In the data rows, 500 means zero.
Here are some points, one per row:
Array([686, 725, 468, 415, 523, 500, 467, 448, 423, 295, 538, 486, 468, 430, 426, 924])
Array([516, 452, 455, 412, 561, 510, 427, 567, 454, 912, 591, 579, 374, 541, 381, 352])
Array([768, 459, 564, 411, 356, 481, 456, 645, 381, 425, 479, 477, 437, 571, 403, 790])
Array([662, 262, 439, 234, 601, 553, 546, 655, 558, 454, 520, 496, 393, 479, 467, 706])
Array([579, 400, 664, 407, 397, 620, 450, 433, 472, 321, 523, 427, 394, 462, 595, 795])
Array([420, 322, 540, 531, 328, 568, 543, 741, 392, 341, 521, 536, 662, 614, 391, 397])
Array([410, 493, 518, 509, 572, 818, 488, 560, 422, 361, 496, 335, 413, 604, 630, 451])
Array([449, 487, 496, 697, 287, 451, 414, 647, 518, 618, 589, 476, 268, 505, 400, 714])
Array([439, 684, 482, 462, 409, 481, 496, 671, 326, 661, 563, 402, 610, 418, 421, 717])
Array([470, 332, 504, 606, 590, 325, 447, 579, 382, 487, 500, 440, 533, 795, 446, 692])
Array([710, 597, 421, 384, 441, 786, 542, 610, 586, 482, 489, 373, 402, 428, 470, 388])
Array([446, 688, 601, 525, 447, 335, 541, 574, 531, 466, 641, 493, 227, 431, 395, 419])
Array([546, 515, 491, 220, 532, 584, 613, 424, 502, 428, 520, 451, 384, 505, 693, 459])
Array([463, 526, 530, 351, 528, 432, 636, 641, 363, 596, 521, 479, 558, 651, 417, 219])
Array([523, 314, 520, 332, 468, 347, 558, 749, 401, 473, 494, 510, 475, 596, 444, 779])
Array([464, 548, 497, 784, 305, 640, 459, 645, 558, 338, 480, 408, 574, 439, 523, 273])
Array([614, 797, 504, 238, 483, 540, 523, 370, 525, 337, 472, 521, 375, 669, 518, 500])
Array([374, 618, 516, 461, 262, 440, 524, 417, 423, 913, 553, 550, 367, 590, 414, 605])
Array([720, 409, 480, 556, 366, 570, 487, 709, 319, 570, 469, 498, 674, 423, 415, 469])
Array([387, 507, 535, 523, 907, 339, 486, 482, 461, 290, 631, 435, 375, 586, 545, 433])
Array([663, 734, 503, 319, 435, 440, 414, 507, 520, 222, 478, 502, 796, 501, 503, 527])
Array([544, 480, 508, 485, 607, 557, 458, 546, 371, 265, 506, 494, 497, 347, 743, 555])
Array([362, 446, 514, 612, 270, 799, 552, 510, 328, 650, 563, 464, 364, 506, 476, 623])
Array([562, 323, 437, 336, 462, 630, 501, 516, 428, 865, 511, 438, 418, 721, 499, 517])
Array([844, 608, 455, 407, 409, 511, 465, 563, 540, 555, 516, 440, 267, 461, 420, 688])
Array([402, 430, 660, 446, 185, 714, 533, 541, 415, 627, 415, 506, 598, 557, 447, 477])
Array([866, 512, 490, 278, 463, 629, 429, 512, 545, 398, 484, 436, 580, 488, 537, 432])
Array([412, 827, 450, 512, 506, 582, 438, 604, 654, 236, 444, 514, 529, 378, 449, 552])
Array([534, 568, 534, 450, 625, 293, 409, 814, 440, 377, 499, 489, 563, 359, 531, 546])
Array([656, 232, 474, 438, 498, 540, 369, 688, 522, 537, 605, 507, 364, 592, 442, 526])
Array([647, 491, 314, 597, 247, 736, 498, 547, 487, 548, 558, 548, 401, 471, 437, 545])
Array([358, 636, 586, 498, 253, 410, 463, 510, 451, 897, 578, 502, 375, 453, 430, 605])
Array([779, 418, 492, 331, 666, 678, 426, 535, 350, 446, 573, 543, 420, 493, 451, 518])
Array([432, 532, 564, 485, 681, 388, 476, 662, 637, 348, 543, 462, 136, 476, 515, 507])
Array([423, 342, 531, 463, 283, 639, 519, 416, 476, 659, 473, 470, 396, 815, 587, 408])
Array([466, 511, 554, 500, 454, 349, 528, 682, 314, 624, 574, 520, 211, 562, 471, 603])
Array([520, 563, 509, 685, 326, 346, 431, 607, 482, 553, 634, 548, 223, 477, 413, 551])
Array([549, 428, 506, 583, 214, 634, 473, 525, 281, 548, 530, 490, 381, 666, 607, 550])
Array([678, 606, 570, 440, 398, 645, 453, 512, 505, 527, 601, 345, 264, 458, 565, 393])
Array([706, 469, 562, 344, 823, 459, 498, 520, 561, 217, 514, 420, 398, 572, 530, 325])
Array([532, 362, 440, 380, 580, 780, 459, 522, 456, 382, 677, 517, 449, 603, 466, 325])
Array([386, 756, 512, 411, 375, 537, 556, 532, 424, 799, 486, 403, 378, 667, 408, 539])
Array([512, 550, 432, 486, 503, 453, 571, 545, 310, 599, 527, 479, 341, 786, 436, 567])
Array([561, 333, 494, 658, 680, 440, 437, 603, 401, 396, 583, 442, 290, 712, 515, 416])
Array([552, 448, 537, 428, 316, 638, 581, 662, 384, 485, 449, 483, 477, 736, 482, 214])
Array([556, 160, 504, 501, 293, 521, 510, 558, 380, 620, 432, 495, 511, 598, 646, 698])
Array([416, 383, 569, 649, 691, 265, 465, 666, 559, 599, 521, 471, 258, 359, 481, 607])
Array([566, 559, 538, 377, 357, 677, 521, 581, 519, 310, 472, 477, 180, 506, 676, 507])
Array([696, 513, 366, 532, 307, 601, 421, 525, 494, 665, 520, 471, 320, 480, 668, 477])
Array([471, 545, 389, 506, 622, 402, 573, 607, 375, 326, 537, 535, 535, 395, 436, 889])
Array([477, 479, 429, 405, 338, 643, 497, 673, 454, 392, 529, 632, 418, 677, 358, 555])
Array([876, 572, 541, 386, 440, 494, 466, 427, 428, 497, 501, 555, 333, 382, 582, 465])
Array([730, 466, 398, 437, 558, 595, 543, 718, 374, 591, 468, 454, 369, 485, 418, 636])
Array([635, 589, 472, 332, 314, 673, 566, 605, 364, 543, 501, 408, 557, 509, 400, 754])
Array([833, 484, 474, 460, 475, 539, 482, 502, 495, 424, 481, 381, 443, 385, 676, 507])
Array([524, 572, 532, 522, 806, 611, 425, 408, 617, 434, 444, 315, 494, 435, 542, 585])
Array([437, 646, 600, 455, 533, 681, 436, 510, 476, 400, 547, 550, 179, 399, 428, 752])
Array([477, 582, 520, 372, 511, 734, 475, 453, 394, 322, 499, 469, 887, 533, 520, 340])
Array([463, 306, 489, 698, 512, 489, 543, 623, 335, 349, 480, 474, 368, 657, 622, 485])
Array([375, 402, 486, 377, 313, 517, 555, 524, 397, 520, 413, 637, 573, 533, 529, 864])
Array([732, 465, 398, 250, 357, 695, 444, 528, 469, 529, 548, 543, 592, 397, 547, 603])
Array([608, 332, 461, 417, 221, 719, 617, 584, 428, 511, 423, 481, 360, 552, 577, 678])
Array([751, 452, 454, 396, 368, 805, 464, 670, 418, 580, 467, 428, 503, 448, 443, 595])
Array([673, 187, 452, 407, 447, 514, 500, 505, 376, 488, 526, 581, 448, 742, 545, 520])
Array([778, 535, 494, 437, 606, 484, 464, 570, 428, 582, 509, 334, 350, 409, 557, 697])
Array([764, 386, 382, 408, 482, 583, 448, 697, 466, 342, 507, 501, 370, 517, 530, 710])
Array([427, 485, 357, 556, 669, 530, 476, 668, 434, 488, 476, 619, 326, 417, 475, 766])
Array([402, 501, 481, 364, 500, 865, 624, 551, 489, 417, 505, 378, 335, 523, 538, 563])
Array([579, 520, 492, 447, 544, 538, 445, 630, 547, 335, 564, 336, 537, 367, 674, 417])
Array([338, 678, 488, 487, 456, 423, 496, 489, 427, 967, 581, 516, 332, 448, 451, 520])
Array([657, 377, 544, 417, 329, 441, 504, 675, 310, 562, 517, 453, 464, 631, 447, 737])
Array([659, 494, 557, 650, 394, 286, 429, 537, 393, 515, 557, 549, 272, 362, 593, 633])
Along one direction, these points spread out more than along any other. How far along it is each point below, from 0 to 99? 50 is the average, and the first point above lies past it.
Array([579, 400, 664, 407, 397, 620, 450, 433, 472, 321, 523, 427, 394, 462, 595, 795]) 59
Array([579, 520, 492, 447, 544, 538, 445, 630, 547, 335, 564, 336, 537, 367, 674, 417]) 73
Array([432, 532, 564, 485, 681, 388, 476, 662, 637, 348, 543, 462, 136, 476, 515, 507]) 63
Array([362, 446, 514, 612, 270, 799, 552, 510, 328, 650, 563, 464, 364, 506, 476, 623]) 26
Array([470, 332, 504, 606, 590, 325, 447, 579, 382, 487, 500, 440, 533, 795, 446, 692]) 44
Array([464, 548, 497, 784, 305, 640, 459, 645, 558, 338, 480, 408, 574, 439, 523, 273]) 57
Array([463, 526, 530, 351, 528, 432, 636, 641, 363, 596, 521, 479, 558, 651, 417, 219]) 46
Array([374, 618, 516, 461, 262, 440, 524, 417, 423, 913, 553, 550, 367, 590, 414, 605]) 11
Array([410, 493, 518, 509, 572, 818, 488, 560, 422, 361, 496, 335, 413, 604, 630, 451]) 62
Array([673, 187, 452, 407, 447, 514, 500, 505, 376, 488, 526, 581, 448, 742, 545, 520]) 48
Array([423, 342, 531, 463, 283, 639, 519, 416, 476, 659, 473, 470, 396, 815, 587, 408]) 29
Array([437, 646, 600, 455, 533, 681, 436, 510, 476, 400, 547, 550, 179, 399, 428, 752]) 53
Array([416, 383, 569, 649, 691, 265, 465, 666, 559, 599, 521, 471, 258, 359, 481, 607]) 46
Array([471, 545, 389, 506, 622, 402, 573, 607, 375, 326, 537, 535, 535, 395, 436, 889]) 60
Array([730, 466, 398, 437, 558, 595, 543, 718, 374, 591, 468, 454, 369, 485, 418, 636]) 49
Array([524, 572, 532, 522, 806, 611, 425, 408, 617, 434, 444, 315, 494, 435, 542, 585]) 72
Array([549, 428, 506, 583, 214, 634, 473, 525, 281, 548, 530, 490, 381, 666, 607, 550]) 33
Array([463, 306, 489, 698, 512, 489, 543, 623, 335, 349, 480, 474, 368, 657, 622, 485]) 52
Array([566, 559, 538, 377, 357, 677, 521, 581, 519, 310, 472, 477, 180, 506, 676, 507]) 60
Array([686, 725, 468, 415, 523, 500, 467, 448, 423, 295, 538, 486, 468, 430, 426, 924]) 66
Array([614, 797, 504, 238, 483, 540, 523, 370, 525, 337, 472, 521, 375, 669, 518, 500]) 65
Array([446, 688, 601, 525, 447, 335, 541, 574, 531, 466, 641, 493, 227, 431, 395, 419]) 47
Array([657, 377, 544, 417, 329, 441, 504, 675, 310, 562, 517, 453, 464, 631, 447, 737]) 37
Array([768, 459, 564, 411, 356, 481, 456, 645, 381, 425, 479, 477, 437, 571, 403, 790]) 50
Array([659, 494, 557, 650, 394, 286, 429, 537, 393, 515, 557, 549, 272, 362, 593, 633]) 44
Array([420, 322, 540, 531, 328, 568, 543, 741, 392, 341, 521, 536, 662, 614, 391, 397]) 49
Array([833, 484, 474, 460, 475, 539, 482, 502, 495, 424, 481, 381, 443, 385, 676, 507]) 67
Array([520, 563, 509, 685, 326, 346, 431, 607, 482, 553, 634, 548, 223, 477, 413, 551]) 34
Array([662, 262, 439, 234, 601, 553, 546, 655, 558, 454, 520, 496, 393, 479, 467, 706]) 61
Array([663, 734, 503, 319, 435, 440, 414, 507, 520, 222, 478, 502, 796, 501, 503, 527]) 77
Array([706, 469, 562, 344, 823, 459, 498, 520, 561, 217, 514, 420, 398, 572, 530, 325]) 87
Array([751, 452, 454, 396, 368, 805, 464, 670, 418, 580, 467, 428, 503, 448, 443, 595]) 49
Array([647, 491, 314, 597, 247, 736, 498, 547, 487, 548, 558, 548, 401, 471, 437, 545]) 40
Array([710, 597, 421, 384, 441, 786, 542, 610, 586, 482, 489, 373, 402, 428, 470, 388]) 62
Array([608, 332, 461, 417, 221, 719, 617, 584, 428, 511, 423, 481, 360, 552, 577, 678]) 40
Array([512, 550, 432, 486, 503, 453, 571, 545, 310, 599, 527, 479, 341, 786, 436, 567]) 36
Array([561, 333, 494, 658, 680, 440, 437, 603, 401, 396, 583, 442, 290, 712, 515, 416]) 57
Array([779, 418, 492, 331, 666, 678, 426, 535, 350, 446, 573, 543, 420, 493, 451, 518]) 66
Array([866, 512, 490, 278, 463, 629, 429, 512, 545, 398, 484, 436, 580, 488, 537, 432]) 72
Array([523, 314, 520, 332, 468, 347, 558, 749, 401, 473, 494, 510, 475, 596, 444, 779]) 45
Array([844, 608, 455, 407, 409, 511, 465, 563, 540, 555, 516, 440, 267, 461, 420, 688]) 51
Array([466, 511, 554, 500, 454, 349, 528, 682, 314, 624, 574, 520, 211, 562, 471, 603]) 32
Array([552, 448, 537, 428, 316, 638, 581, 662, 384, 485, 449, 483, 477, 736, 482, 214]) 46
Array([439, 684, 482, 462, 409, 481, 496, 671, 326, 661, 563, 402, 610, 418, 421, 717]) 37
Array([732, 465, 398, 250, 357, 695, 444, 528, 469, 529, 548, 543, 592, 397, 547, 603]) 56
Array([534, 568, 534, 450, 625, 293, 409, 814, 440, 377, 499, 489, 563, 359, 531, 546]) 66
Array([764, 386, 382, 408, 482, 583, 448, 697, 466, 342, 507, 501, 370, 517, 530, 710]) 63
Array([532, 362, 440, 380, 580, 780, 459, 522, 456, 382, 677, 517, 449, 603, 466, 325]) 63
Array([544, 480, 508, 485, 607, 557, 458, 546, 371, 265, 506, 494, 497, 347, 743, 555]) 74
Array([778, 535, 494, 437, 606, 484, 464, 570, 428, 582, 509, 334, 350, 409, 557, 697]) 57
Array([720, 409, 480, 556, 366, 570, 487, 709, 319, 570, 469, 498, 674, 423, 415, 469]) 47
Array([412, 827, 450, 512, 506, 582, 438, 604, 654, 236, 444, 514, 529, 378, 449, 552]) 71
Array([338, 678, 488, 487, 456, 423, 496, 489, 427, 967, 581, 516, 332, 448, 451, 520]) 17
Array([449, 487, 496, 697, 287, 451, 414, 647, 518, 618, 589, 476, 268, 505, 400, 714]) 27
